Every row has a hidden score from 0 to 30. What is each row's score? 15 is about the middle. The score is a weighted sum of the row's numbers plus the product of two more (or one squared), each taken from its middle value.
[-0.3  0.   0.2 -0.4 -1.  -0.1  0.4  0.3  0.1  0.7  0.3 -0.9 -0.9  0.
 -1.9  0.2 -1.2] -> 13
[-0.5  2.3  0.4 -0.9 -0.5 -0.3  1.3  0.7 -0.1  0.8 -0.1 -0.9 -0.8  0.7
 -1.3 -0.8 -0.9] -> 7
[ 0.1  0.6 -1.  -1.6 -0.9  0.1  1.6 -0.4  1.   0.9  0.   0.8  0.6  0.8
 -0.6 -1.1 -0.3] -> 8
[-0.8 -0.3  2.2 -0.5 -0.1  0.2 -1.   1.3  1.5  0.4 -1.4 -1.3 -1.9  0.4
 -1.5  1.6 -0.6] -> 9
[ 0.5 -1.6 -0.9 -0.1  0.4 -0.3  0.2 -0.3 -1.4  0.3  0.6  0.8  0.5 -0.7
  1.6 -0.1  0. ] -> 21
[ 1.   0.4 -0.8  1.3  0.2 -0.5  0.3  0.8  0.7  0.1 -0.1  0.3 -0.4  1.1
  0.  -0.5 -0.7] -> 14
[-0.9  0.4  0.4 -0.7  0.   0.2  0.3  0.   0.8  0.4 -0.9 -2.1 -0.9 -0.7
  0.4 -0.3 -0.8] -> 13
[-0.7  0.3 -1.5  0.  -0.8  1.1 -0.4 -0.8 -1.3 -0.5  1.3 -0.6  0.4 -0.7
 -1.9 -0.8  0.6] -> 13
[ 0.7  0.  -0.3  0.1 -1.   0.7  0.1 -0.9  1.2  0.  -0.5  0.7  0.7 -0.2
  0.8 -0.8 -0.2] -> 14
[ 1.3 -0.8  0.7 -2.   0.7 -0.1 -1.8 -0.8 -0.5 -0.1 -0.5  0.8  0.8 -0.5
 -1.4 -0.2  1.4] -> 11
[-1.4 -0.5  0.4  0.8  0.   1.2 -0.8  0.3  1.8  0.1 -0.9 -1.2 -0.2 -0.2
 -0.1  0.5  0.2] -> 15
[ 1.2 -0.5  0.8 -0.4  0.2 -0.9 -0.9  0.8  0.6  0.6 -1.   0.9 -0.6 -0.2
 -1.4  0.3 -0.7] -> 11
[ 2.8 -0.5  1.3 -0.8 -0.4 -1.  -0.7 -0.7  1.1  0.3  0.3  2.2  0.7 -0.6
 -1.7 -0.2 -0.7] -> 7
[ 0.   0.4 -1.5 -0.1 -0.1 -0.1  0.4 -0.3 -0.9 -0.1 -0.5 -0.2 -0.1  1.3
 -0.8 -0.9 -0.3] -> 14
[ 1.  -0.4 -0.8 -0.8 -0.1 -0.6  0.1  0.9  1.   0.6  0.5 -0.7 -0.8  0.4
  0.3  1.1 -2.1] -> 7
[-0.3  0.4 -0.4  1.2 -0.8  1.7  0.  -0.5  0.7 -0.1 -0.7  0.2  0.8 -1.6
  0.7 -1.1  1.1] -> 17
[ 1.1 -0.5  1.1 -0.3  0.9 -0.9 -1.4  0.3  0.3 -0.4  0.   0.  -0.3 -0.1
 -1.   0.8  0.1] -> 15
[ 2.8 -0.4  0.9 -1.3 -0.8 -0.1  0.7 -0.3  1.1 -0.4 -0.2  1.7  0.2  0.5
 -2.8 -1.1  1.7] -> 5
[ 1.8 -1.   1.2 -2.1  0.1 -0.7 -1.2  0.2  0.4  1.6 -0.5 -0.5 -0.6  1.
 -0.6  0.4  0.2] -> 13
[-0.9  1.1  0.  -0.1 -0.1  0.3  1.3 -1.1 -0.8  0.2  0.6  1.1  1.4 -0.4
  0.4 -0.5  1.8] -> 15
[-0.2 -0.1  0.   0.4  0.5  0.3 -0.6 -0.5 -0.5 -0.9  0.5  0.6  0.7 -1.5
  0.8 -0.4 -0.4] -> 21
[ 0.2  0.3 -0.7  0.  -0.7  1.5  0.4 -0.4  0.5 -0.3  0.5  0.4  0.9 -1.5
  0.6 -0.9  0.3] -> 14
[-1.  -0.1 -1.9 -0.1  1.9 -0.9 -0.7 -0.1 -3.  -0.1  2.1 -0.3  0.6 -0.1
  0.7  0.1  0.3] -> 20
[-0.4  0.3  1.9 -2.3 -0.3  0.2  0.4  0.3  0.6  0.4 -0.5 -1.8 -1.3  2.2
 -1.1  0.5 -0.7] -> 13
[ 0.2  0.3 -1.9  0.3  0.2 -0.6 -0.4 -0.9 -2.5 -0.6  1.7  0.4  1.5 -0.5
  1.3 -0.8  0.7] -> 22
[-0.6 -0.4  1.   1.2  1.3  0.3 -1.6  0.5  0.3 -0.2 -1.1  0.2 -0.1 -1.
 -0.6  2.   0.5] -> 12
[ 0.4  0.5  0.3 -0.8 -1.2  1.   0.5 -0.5  1.4  0.5 -1.4  0.4  0.8 -0.3
  0.  -0.5 -0.7] -> 8
[-1.1 -1.3  0.3  0.2  1.   0.3  0.2  0.6  0.9  0.1  0.  -1.9 -1.2 -0.4
  0.2  0.9  0.3] -> 23
[-0.6  0.5  1.5 -0.1 -0.6 -0.1 -0.4  0.7  0.9  0.9 -1.  -0.6 -0.6 -0.4
 -1.9  0.6 -0.6] -> 11
[-1.1 -0.7  2.2  0.1  0.   1.7 -1.   0.3 -0.4 -0.1 -1.   0.1 -0.4 -1.3
 -0.8 -0.2  1.2] -> 23
[ 0.5  0.3 -1.6 -0.4  0.1  0.   1.1 -0.5  1.3 -0.1  0.5 -0.6  0.6  0.5
 -0.4 -0.5 -0.9] -> 14
[ 0.9 -0.1 -0.4  2.3 -0.7  0.2  0.6 -1.4 -0.5 -1.6 -0.4  1.7  0.1 -0.6
  0.8 -0.7 -0.4] -> 18
[ 0.7 -1.9  0.5 -1.5 -0.3 -1.4 -1.6 -0.7 -1.4 -0.1  1.4  0.4 -0.2  0.8
 -0.7  1.  -0.8] -> 17
[-0.3  0.  -0.3  1.2 -0.3  0.9 -0.8  0.4 -0.7 -0.5  0.   0.   0.5 -1.6
 -1.5 -1.4  1.2] -> 20
[-1.   1.4 -0.8 -0.2 -1.9  2.7  2.1 -0.5  1.6 -0.1 -1.  -1.3  0.7  1.6
  0.6 -1.9  2.1] -> 10
[ 0.6  1.  -0.2 -0.2  0.4 -0.1  0.4  0.5  0.4  0.7 -2.1 -0.4 -0.4  1.2
 -1.   1.3 -0.7] -> 2
[ 0.1  0.6  0.2  0.8 -0.5  0.4  0.1 -0.1  2.2  0.1 -0.6  0.1 -1.   0.8
  0.1  0.4 -0.1] -> 8
[ 1.1  0.6  0.2  1.  -0.3  0.4  0.7 -0.4  1.9  0.9 -0.9  0.8  0.   0.
  0.9  0.  -0.8] -> 11
[-0.3 -1.9 -0.9  0.9 -0.5  0.6  0.8  0.  -1.5 -0.6 -0.9 -0.4 -0.7 -0.1
  0.4  0.   0.5] -> 13
[ 0.   0.2 -0.9 -0.5 -0.1 -1.7  0.1 -0.1 -2.  -0.5  1.3  0.1 -0.4  0.8
  0.4  0.9 -1. ] -> 10
[-0.9 -0.2 -0.6  0.3 -0.4  0.4  0.2 -1.2  0.7  0.2 -0.2 -0.1 -0.4 -0.6
  0.7  0.3 -0.3] -> 14
[ 0.6 -0.5  0.  -0.3  0.6 -1.  -0.3 -0.1 -1.1 -0.2  0.2  0.9 -0.3 -1.2
  0.3  0.3 -0.7] -> 14
[ 0.   0.5 -0.8  1.4  0.1 -0.9  1.7  0.  -1.9 -0.3  1.3  0.7  0.6  0.6
 -1.1  0.5 -0.4] -> 22
[-1.4  0.7 -0.2  0.3 -0.7  2.5 -0.1 -0.7  1.5 -0.4 -1.6 -0.3 -0.6 -0.2
  1.  -1.4  0.6] -> 18
[-0.2 -0.9  0.4  0.   1.3 -0.9 -0.7 -0.1 -1.5  0.2  1.   0.1 -0.5  0.7
 -0.1  0.9 -0.6] -> 20
[-0.8 -0.3  0.1 -1.7 -0.1  1.6  0.4  0.   1.1  0.5 -1.4 -1.4  3.3  0.3
  0.7 -0.4  1.4] -> 10
[ 1.9  0.4 -0.9  0.9  0.5 -0.7 -0.7 -0.1 -0.1  0.4  0.3  0.   0.5  0.9
 -0.1  0.3  1.4] -> 19
[ 1.8  0.2  1.3 -0.4  0.9 -0.6 -2.4  0.2 -0.4  0.1 -0.2  2.2  0.2 -1.4
 -0.6  0.6 -1.3] -> 4
[ 0.6  1.   3.6  1.  -1.4 -0.3 -1.  -1.8 -1.3 -0.7 -0.5  2.4 -0.8  0.7
  1.1 -0.7  2.5] -> 22
[-0.9  0.1 -0.5 -0.5  0.3  0.6  0.4  0.3 -1.1  0.1  0.1 -0.1  0.2 -0.2
  0.6  0.1  0.4] -> 16
[ 0.2  0.1 -1.1  0.2 -2.   0.6  1.1 -0.9  0.4 -0.3 -0.6  0.   0.4  0.1
  0.4 -0.6 -0.2] -> 14
[ 0.1 -0.8  0.  -1.2  0.2 -0.7 -0.3  0.1 -0.6  0.3  0.5  0.6  0.2 -0.8
 -0.2  0.3  0.4] -> 18
[ 0.2 -0.1  0.7 -0.7 -0.2  0.3 -0.3  0.6  0.6  0.8 -0.9  0.4 -0.5 -0.6
  0.1 -0.1 -0.4] -> 11
[-0.1  0.6 -1.9 -0.2 -0.6  1.2  1.2 -0.5  0.4  0.3 -0.2  0.8  0.4 -0.9
  0.6 -1.9 -0.4] -> 14
[-1.8  0.1  0.6 -0.3  0.2  0.3  1.  -1.2  1.   1.4 -1.1 -2.2 -1.2  0.2
 -1.6  1.4 -0.4] -> 17
[ 0.4  0.1 -0.5 -0.8 -1.  -0.6  0.1 -1.3 -0.2  0.1  0.1  0.8  0.6  0.4
 -0.8 -0.5 -0.5] -> 13
[-1.   0.9 -1.8  1.  -0.5  1.3  0.6 -0.3  0.3 -0.7 -0.2 -0.5  0.9 -0.9
  0.8 -0.6  0.5] -> 14
[ 0.1  1.4  1.7  0.6 -1.4  1.9  2.3 -1.   1.9 -0.3 -2.5  0.3  1.3 -0.4
 -0.3 -1.4  2.1] -> 13
[-0.1 -0.4 -0.6  0.7 -0.2  1.3 -0.2 -1.   0.3 -0.4  0.3 -0.4  0.3 -1.1
  0.3  0.2  1.3] -> 18
[ 0.2  0.2 -0.9  1.4 -0.3  0.9 -0.6  0.5 -0.9 -0.3  0.3 -0.5  0.4 -0.8
 -0.2 -0.3  1.1] -> 20
[ 1.5 -0.3 -1.1 -0.2 -1.5  0.3 -0.4 -0.8 -0.3  0.4  0.   0.7  1.  -1.2
 -0.4 -3.2  0.2] -> 20
[ 0.6 -1.  -0.8 -0.3  0.   0.   1.  -0.2  0.4  0.3  0.4  0.3  0.5  1.1
  0.3  0.6 -0.4] -> 17
[-0.1  2.1  2.   1.1 -0.2 -0.5  0.7  1.1 -0.7  0.1 -0.5  0.9  0.   0.8
 -1.   0.4  0.8] -> 17
[-0.3 -1.1 -0.4 -0.8 -0.1 -0.9  0.8 -0.4 -1.2  0.   0.6  1.1 -0.2  0.4
 -1.   0.3 -2.3] -> 22
[-1.8  0.5 -1.4  1.1 -0.1  1.9  1.3 -0.9 -0.9 -0.4  0.5 -1.6  0.4 -0.1
 -1.5 -1.4  1.3] -> 24
[-0.3 -1.8  1.  -1.   0.2 -0.5  0.  -0.3 -2.1  0.3  0.6  1.5  0.3  1.
  2.3  0.4  1.4] -> 28
[ 0.6 -1.   0.9 -0.6  0.5  0.1 -0.5  0.9  0.2  0.1 -0.8  0.3 -0.8 -1.1
  0.3  0.7  0.1] -> 14
[ 0.2  0.1 -0.8  0.5 -0.6  1.6  0.2 -0.3  1.1  0.3 -1.1  0.1  0.5 -0.8
 -0.4 -1.   2.2] -> 14
[ 0.4  0.1 -0.2  0.1 -0.8 -0.6  0.2  0.4  0.1  0.   1.  -0.5  0.  -1.1
 -1.3 -0.3  0.3] -> 22
[-1.1  0.  -1.4 -0.2  0.1  0.6  0.9  0.  -0.6 -0.1  0.9 -0.5  0.2 -0.1
  0.8 -0.5  0.1] -> 19
[ 1.8 -1.6  1.1 -0.9  0.8 -1.9 -1.3  0.1 -1.1 -0.3  1.2  0.2  0.4  0.3
 -0.2  0.  -0.5] -> 25
[ 1.5 -0.2 -1.2  1.3 -0.6 -0.4  0.9 -0.7 -0.8 -1.1  1.4  1.4  1.5 -0.4
  1.7 -0.6  0. ] -> 26
[ 0.  -0.5  0.9 -0.3  0.4 -0.1  0.   0.   0.6 -0.1  0.6 -0.8 -0.5 -0.3
 -1.1  1.2 -0.7] -> 18
[-1.5 -0.7  0.4 -0.1  0.3  0.1  1.5  0.3 -0.6  0.1 -0.6 -0.1 -0.1 -0.9
 -0.8  0.1  0.4] -> 27
[-3.1  0.8 -1.1 -0.3 -1.   0.9  2.1 -0.2 -0.3 -0.1  0.2 -1.2  0.4 -0.1
  0.7 -0.8  0.6] -> 19
[-1.6  0.6 -0.2  1.3  0.   0.7  1.6  1.5  1.1  0.3 -0.8 -1.4 -1.6 -0.1
 -1.1  0.6 -0.1] -> 14
[-1.6  0.   0.8 -0.9 -0.5  1.4 -0.2  0.5  1.2  0.5 -1.  -1.7 -0.5  1.1
  0.2 -0.4 -0.2] -> 13
[-0.9 -0.6  0.7  0.4  0.6  0.  -1.1  1.   0.  -0.3  0.9 -1.  -1.3 -0.9
 -1.2  0.7  0. ] -> 18
[-1.  -0.3  0.6 -0.3  1.4 -0.6 -0.3 -0.1  0.1  0.   0.9 -1.  -0.2  0.1
 -0.7  1.2 -0.2] -> 19
[ 0.6 -0.4 -0.5 -1.1 -0.2 -0.5  0.7  0.4 -0.1  0.4 -0.4  0.8  0.4  0.4
 -0.1 -1.6 -0.7] -> 18
[ 0.7 -0.6  0.8  2.5  0.4  0.  -0.2 -0.9  0.2 -1.  -0.2  1.4  0.2  0.5
  1.9  1.4  0.6] -> 21
[ 1.2  0.3 -1.2  1.8  0.9  0.2 -0.7 -0.4 -0.8 -1.5  0.1  1.2  1.6 -0.8
  0.9 -0.4  0.2] -> 16
[-1.7 -0.7 -1.  -0.1  0.   1.5 -0.3 -0.3 -0.7 -0.3 -0.6 -1.4  0.2  0.6
  0.5 -0.8  0.7] -> 21
[-0.7 -0.5 -1.4  1.   0.1  0.6 -0.2 -0.6  0.3  0.1  0.6  0.4  0.4 -0.7
  0.9 -0.2  0.4] -> 18
[ 1.1 -0.9  1.5 -1.   0.5 -1.5 -1.1  0.9  0.7  1.2 -0.7  0.6 -0.4  1.1
  0.4  1.3 -1.9] -> 11
[ 0.2  0.2  0.9  0.2  0.7 -0.1 -0.5  0.7 -0.4 -0.3 -0.5 -0.6 -0.6  0.1
 -1.3  0.3 -0.2] -> 16
[-0.1 -1.2  1.5  0.9  0.5 -0.1 -0.6 -0.8 -0.1 -0.3  0.2  0.4  0.5 -0.1
  1.8  0.3  0.3] -> 26
[ 0.8  0.   0.4 -1.7  0.4  0.   0.3  0.7  1.4  0.3 -0.6 -0.5 -0.6  1.6
 -0.5  1.1 -2.3] -> 8
[-0.5  1.  -0.9  0.9 -0.8 -0.5  1.3  0.3  1.3  1.  -0.5  0.2 -1.1  0.4
 -0.4 -0.2 -1.1] -> 9
[ 0.6 -1.2  2.1 -2.   0.8 -1.9 -1.8  1.9  0.2  0.9  0.  -0.4 -1.  -0.1
 -2.   1.7 -0.4] -> 15
[-0.9  0.5  0.4  1.1 -0.9  1.8  0.1 -0.4  0.6 -0.6 -1.6  0.6  1.4 -0.8
  0.9  0.   0.9] -> 14
[-1.2  1.3 -3.6  1.5 -0.8  0.1  0.7  0.  -0.2  0.   0.6 -0.1 -0.8  0.1
 -1.4 -0.9 -0.4] -> 6
[-0.9  0.4 -0.1 -0.4  1.4 -0.3  0.2  0.5 -0.6  0.3  0.5 -1.1  0.3 -0.3
  0.3  1.1  0.1] -> 16
[-0.7 -0.5  1.4  0.5  0.7 -0.4  1.  -0.5  0.  -0.5  0.1  0.7 -1.2  1.9
  2.1  0.9 -0.8] -> 22
[-1.6  0.3 -2.   1.1 -1.1  1.1  1.4 -0.2  0.2 -0.5  0.5 -1.9 -0.3  0.2
  0.  -0.9  0.8] -> 19
[ 2.2  0.1  1.8  0.1 -0.9  0.2 -1.7 -1.1 -0.6  0.4 -0.6  2.3  1.4 -0.5
 -0.1 -1.8  1.1] -> 15
[ 1.2  0.  -0.4  1.4 -0.6  1.5 -0.8 -1.   0.8 -1.  -1.2  2.7  1.6 -1.7
  1.3 -1.5  1.2] -> 15
[-0.6  2.  -0.6  0.2 -1.7  0.7  1.8 -0.3 -0.1  0.  -0.1 -0.4  0.8 -0.1
  1.1 -1.4 -0.3] -> 16
[-0.6 -0.3  0.4 -0.3  0.5 -0.1 -0.3  0.7  0.1  0.3 -0.4 -0.6 -0.2 -0.7
  0.   0.3 -0.9] -> 14
[-0.4  0.5 -0.5  0.7 -0.6  1.5  1.1 -1.2  1.5 -0.4 -0.7  0.1  1.  -0.8
  0.9 -0.9 -0.1] -> 18
[-2.   0.6 -0.5  1.1  0.3 -0.5  1.6  0.6  0.3 -0.2  0.7 -1.2 -1.   0.2
  0.8  0.2  0.5] -> 18
[-0.3  0.1 -1.3 -0.5  0.2 -2.4  0.8  0.6 -1.4 -0.2  1.2 -0.7  0.2  1.2
  0.2 -0.2 -1.1] -> 16
[ 0.6  1.2 -0.4 -0.4 -0.1 -0.9  0.  -0.2 -1.4  0.3  1.   0.8  0.4 -0.5
  0.   0.3 -1.5] -> 9
[ 1.1 -0.5  0.3 -2.2 -0.5 -1.4  1.1  0.4  0.8  1.3  0.7 -0.7 -1.   0.6
 -1.6  0.3 -1.3] -> 15
[-0.1 -0.9  0.9  1.6  1.1  0.  -1.8  0.3  1.  -0.5 -0.3  0.  -0.3 -0.5
  0.5  0.9 -0.6] -> 16
[ 0.1 -0.4  0.4 -0.7 -0.2 -0.5 -0.8  0.3 -0.5  1.  -0.2 -0.4 -0.8  0.6
 -1.   0.4 -0.8] -> 12
[ 0.1  0.9 -0.5 -0.5 -0.2  0.   1.3  0.3  0.6  0.5 -0.1  0.3  0.3 -0.6
  0.6  0.1 -0.3] -> 13
[-0.5  0.8  1.7 -1.8 -0.1  0.2  0.   0.5 -0.8  0.9 -0.6  1.2 -1.4  0.9
  1.1 -0.6  0.2] -> 9
[ 0.9 -0.3  0.4 -1.5  0.  -0.7  0.7 -0.1 -0.7  0.4  0.3  0.1 -0.1  0.4
 -0.1  0.1 -0.7] -> 17
[-0.8 -0.3 -0.4 -1.8 -0.2 -1.2  0.5  0.3  0.6  0.8  0.2 -0.5 -0.6  0.5
 -0.4  0.4 -1.5] -> 11
[-0.2 -1.1  0.5 -1.6  1.9 -2.2 -1.6  1.1 -0.9  0.6  0.4 -0.3 -1.6  0.9
  0.4  2.2 -2.6] -> 3
[-0.3  0.4 -0.2 -0.8 -0.7  0.6  1.3  0.7  1.4  0.2 -0.3 -0.7 -0.4 -0.3
  0.   0.1 -0.2] -> 13
[-0.2  0.3 -0.4 -1.7 -0.2 -2.1  0.8  0.1 -1.7  1.1  1.1  0.4 -0.1  1.
  0.8  0.7 -0.9] -> 19
[ 0.1  0.   0.2  0.4  0.6 -0.2 -1.2  0.3 -0.8 -0.9  0.1  1.  -0.1 -0.9
  0.4  0.2 -0.5] -> 12
[-0.8 -0.2  0.9 -0.6  0.6  0.7 -0.2  0.6  0.  -0.7 -0.2 -0.6  0.1 -0.8
  0.6 -0.2  0.1] -> 22
[-0.8 -0.1  1.1  0.9  1.  -1.4 -0.7  1.1 -0.3 -0.2  0.6 -1.  -1.4  0.7
 -1.5  1.4 -1.4] -> 15
[-0.1 -1.1  0.3  0.4 -1.4  2.1  0.1 -0.8  0.5  0.3 -0.9  0.5  1.2 -0.6
 -0.4 -1.2  2. ] -> 21
[ 0.4 -0.2  0.3  1.   0.2  0.2 -1.3  0.5  0.4 -0.8 -0.8 -0.6 -0.3 -0.1
 -0.9  0.4 -0.7] -> 13
[-0.3 -0.1 -1.2 -0.3 -1.1  0.7  1.7 -0.7  1.9  0.  -0.8  0.   1.6 -0.4
  0.7 -0.4 -0.2] -> 17
[ 2.  -0.6  0.7 -1.   1.1 -2.6 -1.4  1.3 -1.2  0.6  0.2 -0.2 -0.8  1.
 -2.1  1.8 -1.5] -> 12
[ 0.   1.4 -1.1 -0.4 -1.   0.3  0.8  0.   0.7  0.1 -0.6 -0.3  0.5 -0.1
  0.4 -0.9 -0.4] -> 9
[ 0.3  0.1 -0.7 -0.8 -1.5  0.4  0.9  0.1  1.   0.8 -0.7  0.4  0.5  0.2
  1.2 -0.8 -0.8] -> 14
[-0.7  0.9 -0.5  1.  -0.5  0.5 -0.1 -0.9  0.1 -0.7  0.  -0.5  0.  -0.6
  0.6 -0.3  1.1] -> 15
[ 1.2  0.8  1.4 -0.2  0.1  0.5 -1.3 -1.  -0.5  0.8 -0.5  1.4  0.2 -0.7
 -0.4 -1.   0.2] -> 4
[ 0.8  0.2 -0.6  0.7 -1.2  0.7 -0.3 -0.7  0.6 -0.7 -1.1  1.7  0.7 -0.7
  0.5 -0.7  0.9] -> 12
[ 1.2  0.   1.3 -1.4 -0.2  0.4 -0.1 -0.6  1.7  0.2 -1.3  2.5  0.6 -0.7
  0.5 -1.1  0.8] -> 12
[-0.9  0.4  0.   0.1  0.1  1.3 -0.3  0.4  0.9  0.5 -1.7 -1.  -0.3 -0.4
 -0.5  0.2  0.1] -> 10
[-0.1  0.1  0.1 -0.3  0.4  1.3 -0.9 -0.6  0.7 -0.5 -1.   0.1  0.3 -1.3
  0.3 -0.1  0.9] -> 16
[-1.6 -0.5  0.7  0.6  1.4 -0.1 -0.8  0.2 -1.3 -0.1  1.1 -1.7  0.  -0.6
 -0.6  0.9  1.8] -> 25
[ 1.4 -0.8  0.9 -0.7  0.  -0.7 -0.7  0.   0.   0.  -0.8  2.   0.7 -0.3
  1.5  0.  -1.6] -> 11
[ 0.3  1.4 -0.1  1.1 -0.3  0.6  0.2 -1.  -0.4 -0.4 -0.1  0.3  0.8  0.2
  0.5 -0.5  1.9] -> 14
[ 0.8 -1.5 -0.1 -0.7  0.2 -0.2  0.5 -1.   0.5  0.  -0.8 -0.7 -0.9  0.2
 -0.2 -0.2 -0.1] -> 27
[ 0.8  0.2  0.1 -0.9  1.2 -1.4  0.4 -0.4 -1.3  0.   1.1  0.5 -0.2 -0.3
 -0.4  0.8  0.9] -> 17
[-0.3 -0.1  0.  -0.3 -0.6  0.3 -0.3  0.6  0.3  0.2  0.4  0.2 -0.8  0.
 -0.9 -0.2  0.1] -> 13
[-0.4  1.4 -0.8  2.   0.   1.5  0.4  0.1  0.4 -0.3 -0.5 -0.1  0.5  0.4
  0.3 -1.2  1.2] -> 12
[ 0.9  1.3 -0.6 -0.1  0.5 -1.3  1.7  0.  -0.1 -0.1  0.8  0.4  0.4  0.9
 -0.3  1.  -0.9] -> 10
[ 1.3 -0.7 -0.2 -0.6 -0.5 -1.1  0.1 -0.2  0.8  0.3  0.4 -0.2 -0.4  1.
 -0.1  0.3  0. ] -> 19
[ 0.  -0.6 -0.3 -1.1  1.  -1.1  0.1  0.5 -0.9  0.4  1.4  0.  -0.9  2.7
  0.1  0.4 -1.1] -> 16
[ 0.2 -0.8  0.8 -1.2  0.6  0.   0.   1.3 -0.7 -0.1  0.1  1.7 -0.3 -1.2
  0.3  0.2 -0.4] -> 17
[-0.2  0.1 -0.5  1.4 -0.9  0.4  0.7  0.2  0.4 -0.9 -0.6 -1.1 -0.6  0.2
  0.1 -0.7  0.5] -> 15
[-1.   0.2  0.6  1.3  0.5  1.3 -0.6 -0.2 -0.5  0.  -0.1  0.8 -0.1 -0.2
  2.5  0.1  2.1] -> 19
[-1.   0.3 -0.1  1.2 -0.8  0.8  0.8 -0.6  0.7  0.1 -0.7 -0.5  0.8 -0.4
  0.4 -0.3  0.8] -> 21
[-0.6 -1.3 -0.7  0.6  1.1  0.2 -0.4  0.8 -2.5  0.4 -0.6  0.   1.4  0.1
 -0.5  1.6  0.4] -> 21
[-1.1  1.  -1.4  0.  -0.5  0.5  1.3  0.3  1.4  0.2  0.  -1.5  0.   1.1
  0.5  0.2  0.3] -> 13
[ 1.2 -0.1 -0.2  1.  -0.7  0.5  0.  -0.3  1.6 -0.1 -0.7  0.8  0.9 -1.1
  0.2 -0.5  0.2] -> 17
[-0.7  0.4  1.5  1.2  1.5 -0.1 -2.1  0.1 -1.4 -0.3  0.1 -0.5 -0.1 -0.6
 -0.5  0.4  1.1] -> 17
[ 1.   0.7  0.  -0.6 -0.7  0.3 -1.2 -0.8  0.4  0.7  0.  -0.6 -0.4 -1.3
 -2.  -0.6 -0.4] -> 5
[ 0.1  0.4 -2.8  0.6 -0.1 -0.6  0.8  0.  -0.5 -0.6 -0.1  0.7  0.7  1.2
  0.3 -0.8 -1.5] -> 9
[ 0.  -0.1 -0.2 -0.4  0.6 -0.9 -1.1  0.1 -0.4  0.7  0.1  0.6  0.7  0.1
 -0.6  0.9  0.3] -> 13
[-1.1  0.5 -0.8 -0.4  1.1 -0.4  1.   0.4 -2.  -0.3  1.1 -0.8 -0.1  0.4
  0.5  0.3 -0.2] -> 19
[ 0.3  0.   2.6  0.5 -0.2  0.7 -2.8  0.2  0.8  0.6 -1.9  0.9 -0.1 -1.4
  0.1  0.4  0.3] -> 9
[-1.4 -0.2  0.9  0.9 -0.6  1.  -0.5 -0.2  1.5 -0.5 -1.2 -1.   0.3  0.
  0.3  0.   0.2] -> 17
[ 0.   1.7 -1.2 -0.8 -1.8  0.9  1.8 -0.2  0.8  1.4 -0.3 -1.1 -0.2  0.9
 -1.8 -0.6  0.2] -> 3
[-0.8 -0.9  0.4  1.3  0.2  0.   0.2  0.8 -0.7 -0.5  0.4 -1.   0.2  0.
  0.1  0.5 -0.2] -> 24
[ 1.  -0.5  0.   0.   1.2 -1.4 -0.7  0.6 -1.5 -0.1  1.3  0.2  0.5 -0.9
  0.2  0.4 -0.5] -> 21
[ 0.9 -0.8  1.8 -0.4  0.5 -2.  -0.6  1.5  0.8  0.4 -0.3  1.4 -1.7  1.1
  0.   1.5 -2. ] -> 6
[-1.1 -0.4 -0.5  1.5  1.1  0.9  0.5  0.4 -1.7 -0.3  1.  -0.3  0.8 -0.3
  0.4  0.1  1.1] -> 25
[-0.6  0.2 -1.   0.2 -0.5  0.7  0.1  1.4  0.8  0.2  0.6 -2.  -1.1  0.2
 -1.8  0.   0.3] -> 13
[-0.2  0.2 -1.2 -0.8  0.  -0.4  2.1 -0.5 -0.5 -0.4  0.4 -0.6 -0.3  0.7
  0.3  0.   0.1] -> 20
[ 1.3  0.4  0.5  0.9  0.1 -0.9 -0.9 -0.4 -1.5 -0.1  0.6  0.5  1.  -0.6
 -0.1 -0.5  0.5] -> 24
[-0.7  0.9  0.2  2.1 -0.5  0.5 -0.8  0.   1.1 -0.5 -1.3  0.2 -0.6 -0.6
 -0.7 -0.1  0.6] -> 10
[ 0.6 -1.4  1.8 -1.6  1.1 -2.1 -1.3  1.4  0.3  0.8  0.6 -0.7 -1.   0.7
 -1.2  2.  -0.6] -> 18
[-0.7  0.1  0.6 -0.1  0.2  0.2 -0.3  0.6  1.6  0.8 -0.5 -1.  -1.  -0.2
 -1.9  0.4  0. ] -> 11
